One turning vector, and how many ticks it has turned:
The counts run from 0 to 1158.
[ -3.8  -1.1   4.2 -25.1  -0.4   0.9  -9.4  43.8  11.8   8.0   7.1  27.1
 -36.3  -5.1   1.5   7.4  -0.5  -3.3  23.7 -15.8  37.1   3.5  21.6 -32.7
 -13.1  33.9  -5.0 -26.8  -6.0  13.7  -4.1 -19.8   7.3 -29.6  18.5   6.0
  -1.1 -12.7   3.8  20.1  -7.3 -19.6 -16.9 -31.3 -16.0  -8.1  43.2   8.9
 -13.7 -31.5   1.3   3.5  -1.5]
205
[  2.5 -28.8   2.9 -26.5   0.8 -38.9   0.8  25.2  13.9  -1.0  -2.3  17.7
 -11.1  -3.3  -8.5  10.1  -0.6   6.4  22.9 -41.0 -14.7 -21.2 -10.6   0.5
 -20.7  20.7  39.3  -0.8 -17.9  23.9   7.5 -19.4  -6.1 -14.5   5.5  30.5
 -36.0 -21.8  11.5  -7.1  -0.2 -23.0  -0.4  23.6 -12.9   7.3  12.5 -28.3
 -23.2  15.1 -15.9  23.0  10.3]
716
[ 30.6  -7.6 -11.7  17.7 -12.4  -5.7 -11.9  19.8  36.4 -18.2   5.0  19.8
  -4.2  -5.5 -32.4  25.2  29.3   8.0   7.5 -24.3  27.2  -7.1  20.2  13.7
   0.6   8.2  -0.7 -23.6  12.7  36.5  24.4 -22.4   8.9 -24.4   9.2  34.4
   2.5   0.5 -19.9 -16.9 -15.0  -7.6   4.6  16.2  -5.9  13.0  20.9 -31.2
  34.7   0.9   4.5  -6.9 -28.0]
165
[ 13.0 -16.0   2.4  13.5 -17.0  -5.6   8.2  35.0  26.7  -8.0  29.8   9.3
 -28.8  20.9 -12.9  37.6  16.8   0.1  27.7  -9.6  29.2   2.7  31.8   7.3
 -20.0  19.7 -15.2 -15.3   8.3  27.1 -13.7 -16.5   0.3 -29.7  17.5  21.2
 -18.6 -10.1 -15.5 -11.0 -36.7  -2.5  16.9  19.0   8.6  18.0  27.5   6.9
  -1.6  -7.3   9.3  -5.3 -30.8]
1053
[-26.1 -16.5  10.9   1.4  36.5 -21.7   9.5  14.5  -0.4  25.7   7.7  33.4
   0.2 -23.8 -50.3  -6.3  -3.1  25.7  19.1  10.5  -9.2  -5.4  21.6  -0.1
  -1.9  33.6  28.2   0.6 -38.2  -0.2 -16.5  -6.8  -4.9 -17.5  14.6  -7.8
   2.5  -6.1 -16.3  -6.8 -15.8   3.7   0.7  -0.9  14.7  15.5   7.0 -19.0
 -17.3   4.1  -5.6  11.7  14.1]
237
[ -4.0 -11.2  21.9 -24.4  -0.6  -4.3  -7.1   3.4 -22.2   1.9  33.9  30.5
  -6.4 -23.5 -19.3  17.2  21.4   8.3 -19.7  -4.7   4.3 -31.7 -24.1  -2.2
  16.4  23.6  17.4 -43.9  -3.8  37.0   8.5 -12.8  13.7 -45.0  20.2  30.3
  -2.8  -3.7 -17.9  26.5  11.1 -26.0 -25.8  -8.7   2.7  -4.7  27.0  -2.8
  -3.1   7.2 -10.4  15.2   0.6]
915
[-13.1  23.6  11.2   6.3   1.5 -29.3 -10.4  -9.7  19.6 -14.8 -12.2  15.8
   8.9  -1.5 -19.8  20.0  -6.0   2.2  21.7 -47.8   0.4 -22.0  -8.8   9.3
  34.6  15.6  14.4 -32.0   5.1  23.5  29.6 -23.9  -7.7 -16.2  20.7  36.5
 -21.3   7.4  -3.2   8.7 -24.5 -29.5 -14.0  -9.4 -14.4 -11.1  38.7   8.8
  12.5  22.8 -28.6  14.9 -29.9]
19
[ 21.6  -3.9  23.0 -12.8 -19.0 -30.5  22.8  32.5  11.9   5.5  23.1  17.7
  12.1   8.8  -1.9  36.5   3.3  14.7  27.4 -30.5  -3.9  -6.5  29.6  -8.9
 -11.1  27.9  29.5  -1.7  -2.5  20.2  -5.9 -25.5 -11.0  10.9  10.9   9.7
 -22.1  10.1 -36.7  -2.6  15.9 -24.8  19.3   5.5  -1.1  14.8   4.7 -12.7
   8.4  28.9 -16.6  15.2  -5.5]
448
[ 15.2   2.6  -5.6  -4.1 -14.7  -9.1   1.4  38.0  27.2  -5.5  31.1  17.8
  -8.6   5.2 -10.0  25.0   8.4  22.4  26.6 -20.3  45.1 -16.1  13.1 -21.9
   1.9  30.8   3.5 -24.4   4.0  36.5 -25.8   7.9  12.0  -1.9   8.3  20.3
  -6.5 -12.6 -24.1 -14.8 -19.3  12.2  -8.8   0.9   2.8  14.9  46.5  11.8
 -13.9 -11.1  13.1   2.4 -12.9]
1058
[-15.2 -23.7  24.5 -31.3   9.2  -3.3  -0.7  23.0  -7.7  22.8   1.6  31.3
 -11.3 -24.7 -41.8  15.1   7.2 -15.9  29.1  16.6  13.4  14.3  24.0  -7.5
   0.5  36.4  20.9 -24.8  -5.2  -8.6 -14.1 -25.8   6.0 -19.4  29.4 -18.5
  -8.6  -8.9  13.7  -7.9 -27.1   2.6   6.5 -26.6  15.3  -2.1  31.4   2.3
 -10.7   3.0 -11.4  12.8   9.4]
1098
[-12.4   1.2  -7.0 -11.1  12.4 -15.3 -15.6  25.1   5.1  24.0 -45.8  24.5
 -20.0 -12.7 -33.4   4.4  -0.9 -17.1  19.9 -11.7   5.5  12.8  29.3 -15.5
  -1.7  35.9   9.7 -21.9  -9.0 -21.3  26.2 -33.3 -10.1 -19.0  32.2  -5.3
   6.0   6.4  19.4  -4.5 -17.6  -5.9   5.2 -36.7 -37.0  -7.7  17.6  -5.6
  14.6  15.7  -7.6  13.2  -9.3]
833
[ -4.7 -12.6  19.6 -37.1   4.1   0.0  -2.7  33.7 -17.7  24.3  23.5  27.8
 -11.2 -28.6 -26.9   4.9   8.2  -0.8  35.9  11.0  17.7   0.8  21.6  -5.6
  12.3  33.6  21.3 -13.3  -6.9  10.2 -17.2 -20.6  -3.8 -44.2  19.7   9.2
  10.3 -12.6 -21.7   3.3  13.5  -9.3 -17.9 -19.0  12.0  -7.2  26.8   5.7
 -14.0   2.0 -12.7   9.7  20.6]
650
[-23.3   9.1  -3.3  -0.6  15.7  -0.8  15.1  22.4   3.5  14.7   5.2  24.7
 -24.7  -1.1 -20.5  22.4  13.7  36.7 -19.7 -11.9   8.0   1.7  21.2 -21.4
 -26.9  44.6   4.0 -13.1 -31.9  13.2   0.1  -9.9   8.3 -12.4  27.4  13.4
  18.0  11.8 -27.5  23.3 -11.3 -20.5  -4.2 -23.0  -6.8  18.7  35.8  -7.0
  -6.0 -24.5  10.1  -8.7 -16.1]
503
[ -6.6 -12.1 -56.5  16.2  15.6  -2.1 -16.5  21.5  18.6  16.6   6.2  45.9
   3.3   1.7 -29.5  33.1  14.3  21.1   4.0  -7.9   3.3  -6.4   0.6 -12.2
 -22.6  41.9  15.2 -18.2 -23.8  10.9   1.9 -18.1  22.8 -15.3  24.1  21.0
  12.3  -8.8   0.2  -2.1   3.6   9.7 -33.3  12.7   0.4  28.2  -0.2  -6.9
 -14.1 -11.6  -6.2  11.5   3.5]
855
[ -9.7 -24.3 -15.7   5.9   4.7  -7.5 -19.1  32.9 -12.9  11.3  24.8  40.9
   4.3  13.3  -4.1  38.6  15.6 -20.0   3.8   1.5   3.6 -18.1  -1.6  -1.1
  -2.0  37.1  11.8 -35.1  -3.2  21.7  -4.1 -40.3  19.1 -22.9  24.4  18.6
  -4.1   1.3   9.1  18.3   1.6 -14.7 -25.7  -1.5 -22.0   9.2  -4.1   5.0
  -1.7  29.2 -14.9  31.4   1.2]
296
[  0.6  -5.1   6.6  -5.4  25.2 -13.3  17.3  30.5  -6.4  21.2 -13.1   0.6
 -33.2  10.1  -8.4  16.7   5.5  31.6  -2.9   0.4  33.1 -23.0  19.2 -20.1
 -13.5  40.3   3.1 -16.6   4.3  12.1  -4.0  15.9  14.5 -12.4  17.2  14.7
 -10.1   5.5 -18.6  16.1   7.9 -29.1  -5.0   1.2 -28.9  17.2  49.6 -19.1
  -5.2  17.1  12.3  11.1 -20.2]
358
[ -3.8  -1.2 -12.9  25.1   1.5 -41.2  -4.9  -9.3  21.7 -17.2 -14.6  10.5
   5.0  10.7 -33.2  12.3  -1.1  13.9   1.2 -20.8 -10.6 -21.6  -5.7  30.7
   9.3  12.7  18.2 -14.7  -2.4  26.3  28.0  -3.7  -5.0 -25.8  13.5  36.3
 -30.2  -1.9  -0.2  -1.3 -23.7 -21.1 -12.8  39.2  -4.2  12.7  20.1 -15.0
   2.9  15.2  -9.3   9.9 -34.2]
876
[ -3.4   1.9   7.9   7.2   6.4 -13.4   1.8  -4.2   1.1  -2.3  29.6  37.7
  -4.9 -14.9 -28.2  20.6  22.9  37.6 -38.4 -14.2  -7.1 -15.9 -11.6  -0.9
   1.0  21.4   4.5 -23.5 -15.5  38.9  18.0  -6.5  17.9 -34.5  20.9  40.7
  12.2   2.6 -32.1  15.5  -2.6 -20.0 -16.0   7.1  11.5   8.2  17.1 -20.2
   7.4 -10.3  -4.9  -7.2  -8.5]
766
[ -0.6 -35.7  14.3 -24.6   5.9 -14.6   1.8  34.2   0.1  27.6  -9.9  17.1
  -9.8   0.8 -29.9   5.7  -6.5 -13.1  46.0  -7.8   5.7   3.8  10.0   0.7
  -3.4  28.9  21.6   0.2  -7.0   2.6 -34.7 -21.3 -21.6 -20.6  -2.1   8.4
 -27.1  -8.4  19.0 -19.0 -37.0  10.4  22.3   3.1  -7.1  18.2  13.5 -19.2
 -39.8  16.0  -3.8  20.7   7.0]
540
[ -3.4  -5.7 -15.5 -20.5   6.5  11.1 -10.2   4.0 -10.2  12.1 -12.3  17.5
   8.8 -37.7 -34.4  -8.7  17.8  -8.6  33.0 -15.6  19.1 -18.2  -3.8  -3.0
  -5.0  18.6  14.3 -17.0  19.7  16.9   7.6 -22.1  -0.2 -47.5  10.2  37.0
   7.6 -19.2   0.7   0.5   2.8 -28.1 -23.9  -5.4 -13.0  17.4  23.3 -19.1
  -8.6  29.2 -13.6  27.6   2.7]
111
[-17.5   1.5 -18.6  -8.2   7.5 -25.7 -18.6  12.1   6.0 -10.9   7.6  20.0
 -13.3 -24.3  -9.8  21.0  10.0   7.6 -22.4 -47.5 -34.1 -10.7   2.9  -2.6
 -23.2  34.6  46.9 -12.6  -4.6   8.3  29.9 -21.6   1.4   7.3  25.8  10.5
 -18.7   8.1   7.1  10.4 -12.1 -28.5 -24.4  -2.9 -16.3   0.2  20.5  13.2
  -8.7  11.6   3.5  17.1 -11.9]
1016
[  7.7  -2.4 -16.1  19.1   3.6 -12.7 -14.1  39.7  13.7  -4.3  23.0  25.6
   2.7  12.9 -12.3  37.2   9.9   2.1 -22.7 -10.7   0.8 -11.4  31.5 -13.2
 -10.0  34.9  14.7 -19.1  -1.8  22.1  -1.1 -40.1   9.6   9.1   5.4   2.8
  -6.9  15.7 -27.4   8.0 -27.0  -3.9   4.7  -0.1  -5.8  35.9  13.7   6.0
   3.7  -0.4  12.8  24.5 -34.0]
599
[-13.2 -18.4  -0.3 -22.8  27.1  13.0   5.9  32.0   1.6  29.5   0.5  12.1
 -20.6 -24.8 -36.4  24.3  19.2   4.7  28.2 -12.0  17.6  24.4  41.2  -6.9
  -9.7  28.8  24.2  -6.6   7.9 -13.0   1.6 -41.4 -11.8  -7.7  23.1 -13.1
  11.8  11.5   2.4 -16.1 -15.1 -15.1   7.5 -20.3  -4.5   7.3  20.2  -8.1
  14.4  20.4 -19.2 -10.0  -6.4]
394
[  4.1  -4.2  -8.3  29.7  -7.1 -33.7   2.7  12.1  39.4  -6.9 -23.2  16.6
 -14.2  11.5 -32.6  25.7  -2.4  13.0  19.9 -28.1  14.3 -13.0  -0.7   8.8
 -14.9  21.7  -5.0 -27.2   1.7  15.2  18.3   2.7  -5.2  -5.1  30.6  32.5
 -27.6 -11.3   5.9  -5.7 -22.1 -14.7  11.6  30.0 -13.6   3.8  15.1 -26.3
  20.0  18.5 -10.4  -4.1 -30.1]
877
[ 29.8   8.4  21.5 -28.6 -26.7 -11.8  -7.9  23.1  16.7  -3.0   9.9  20.4
   1.2  -4.8 -17.3   4.9  12.1  -1.8  28.0   3.2  20.8  -8.7  23.3 -14.5
   9.7  32.0  10.9 -31.1   4.1  29.4   1.3   0.5  12.9 -22.2  16.2  22.0
 -24.7  -9.9 -34.0  -8.6  -3.6 -10.0  -7.2  -8.5   5.7   0.6  62.3   0.0
 -12.2  -7.9   0.5  18.7 -10.8]
1063
[  3.1   3.3   1.2  11.8 -10.4  -4.7  18.7  18.7  18.5   0.3  23.1  14.7
 -12.5  16.6 -17.2  53.2  16.7  34.3   9.3 -21.9  32.2  -7.9   7.8 -12.9
   1.5  35.8 -11.5 -28.6  11.9  32.7 -11.1  -1.3  11.0  -1.3  29.2  33.2
  -9.4  15.5 -27.3  -0.4 -12.6 -12.1   4.6   7.3   3.7  26.1  48.4   2.2
  11.3   1.1   3.7  -9.8 -30.4]
1057
[  0.1 -20.5 -33.4  20.4  12.6 -12.6 -13.4  25.1   1.8  12.6  21.9  43.8
  -2.9  12.0 -27.8  39.0  22.8   9.3 -16.1   2.7 -11.6  -2.6  12.3  -2.0
 -23.0  42.3   9.0 -19.9 -17.2  15.5   3.3 -25.5  24.8 -16.6  30.3  20.0
   8.5   3.0  -3.9  17.2   8.1 -10.6 -21.6  11.2  -7.6  26.3  -4.2  -2.9
   1.2   9.8 -12.9  19.4   2.0]
147
[  6.9   3.7   7.5  10.9  14.6 -39.8 -12.5  24.6  36.7  -4.4   2.7  29.4
  -8.0 -24.2 -21.3  10.3  -6.3  21.2  -9.4 -12.0  26.9  -7.6  32.2 -15.2
   9.2  32.5  -0.3 -42.8 -24.1  17.7  11.7   2.8  14.8   4.4  33.6 -12.4
  -1.9 -14.1 -20.7   7.8 -24.9  13.2  -6.3  -7.1  -9.6 -16.7  19.6 -11.2
  28.1  -4.2   6.1   8.9 -15.5]
324
[-29.0 -18.5  -6.0 -20.0   8.8   5.0   9.6  20.3  15.4  10.1   2.2  14.0
 -23.7 -24.2 -38.9  39.6  24.6  -7.8  37.3 -26.5  11.0  19.2  18.3  -3.3
 -45.3  30.0  22.8  -5.1   2.4  -4.9 -12.3 -23.2  -2.1  -1.5  27.4  -3.2
  -7.3 -11.8  32.4  -5.6 -38.9  -5.0   0.7   1.6  10.7  14.4  19.5   0.3
  -6.0  -3.8  -3.7 -10.8   0.4]
399
[-19.5  13.6   1.0  15.0  17.9  -3.6  -3.7  14.4   7.0 -18.9  37.1  15.8
  -3.4 -31.7 -27.8  25.2  22.5  27.2  -2.2 -27.4   4.1  -5.2  24.0  11.1
  -4.9  18.0  31.3 -15.6   3.5  24.5  15.9 -20.1   7.5  -8.9  21.3  10.7
  -0.5   3.2 -37.5  22.1  -4.4 -34.2 -26.4   5.9   8.0   9.1  19.3  11.1
  15.6   1.8  -9.4  -6.6 -19.1]
757
[  1.1  -5.9  10.3   1.2  15.7 -11.6  10.8  23.0  -7.7   6.4  18.7  25.1
 -23.6   2.0  -9.8  13.6   9.0  22.9  -6.3  -0.6  28.6 -37.8 -10.3 -13.7
   3.9  28.6   3.0 -26.3  -3.0  39.3  -8.5  15.3  10.8 -29.5  14.1  40.5
 -11.8  -8.0 -24.6  17.3  11.5 -26.8 -19.9   8.0 -21.1  15.1  33.9 -15.0
 -16.6  14.3   5.5  22.9  -6.9]
1065
[  8.8  -3.9  15.4 -19.8   4.5   1.0   6.5  27.0   4.4  -1.0  -1.7   1.0
 -30.8 -30.0 -33.6  -2.8  13.7   3.0  -4.6 -21.3  11.2  -1.2  20.0  -2.6
 -41.6  22.8  19.5   4.7   9.2  17.5   0.8   3.2  -5.9 -17.7  17.5  16.5
 -21.8 -19.8  -1.6 -15.4 -43.4 -10.3  25.2  -1.0   3.1  12.6  43.8 -23.8
 -13.9 -12.9  36.4   1.6 -26.7]
514
[ -7.1  -6.2  12.8 -13.4 -19.2 -13.6 -12.4  17.5   1.8   6.9  18.9  44.5
  18.4  -0.7 -20.2  33.2  17.1 -28.8  27.6  -7.5  -6.2  -5.8   3.6  -2.8
   4.8  30.4  23.0 -24.6   0.7   8.3   2.1 -51.1  11.7 -15.8  24.4  10.7
 -19.9  -1.7   0.2  19.5 -10.9 -21.5  -1.7 -26.1   0.0  12.8   3.3  15.3
  -4.4  12.7 -15.6  42.3  -0.3]
295
[-23.4   8.1   2.4 -18.4  25.4   0.2   1.3  15.0  -2.2   2.1   0.3   3.5
 -15.2 -66.9 -50.7  -3.5  12.9   6.6  -3.9 -28.4  17.7 -14.0  15.8  -7.1
 -22.3  19.5  28.7 -24.1  12.6   2.5   6.3  10.5  -1.9   7.2  40.6  -5.4
   7.6 -18.1  -2.6  -8.2 -30.1  -7.5 -14.1  -8.2  -0.9   3.0  40.6  -5.7
   3.3   8.4  25.4   1.0 -10.2]
668
[ -2.6 -12.3 -10.7 -25.1  13.9 -13.8 -13.5  21.0   5.4  25.5 -18.6  32.6
 -17.5 -35.2 -30.5 -22.1 -10.7  -6.3  31.0 -13.9  24.8  -9.3   4.3  -7.3
  -0.4  38.8   8.5 -27.1 -10.8  -4.4  12.4  -1.3 -14.6 -37.5  37.2  22.0
   7.5 -20.1  18.6  -5.3   6.1   0.8 -26.0  -6.1 -21.4 -17.5  21.5 -14.3
 -14.4  15.1  -8.1  13.9  19.3]
825
[ 30.1   9.3  26.1  -3.3  -9.1 -41.5   5.6  33.5  34.1   4.2  -9.0  14.7
 -14.9  15.1  -9.2   2.5 -18.8   0.9  24.1 -22.2   5.1  -6.6  47.9  -5.2
  14.0  42.1   6.0 -15.1 -19.6  16.7  16.5  -7.0 -16.0 -10.6  24.3   7.8
 -21.1   4.5 -28.0   3.5 -11.2 -11.7  11.7  -3.6 -20.9 -21.4  33.5  -1.3
   3.9  -1.9  -3.0  16.3 -21.4]
179
[  0.9 -17.7 -10.0  -2.3   7.9   2.4 -22.7  30.4  16.0 -19.3  33.4  22.2
 -22.6   0.0 -23.3  39.0  29.4  -2.6   6.3  -0.8   2.0   9.1  22.5  12.3
   2.2  23.5  18.6 -34.4  10.5  32.2  -1.4 -41.0  21.4 -30.1  22.7  -4.9
 -15.3   2.9   1.2  -7.9 -28.2  -6.0 -11.7  -4.2  11.5   1.7  26.6   8.6
  21.1 -10.8  -4.2 -17.9 -14.8]
754
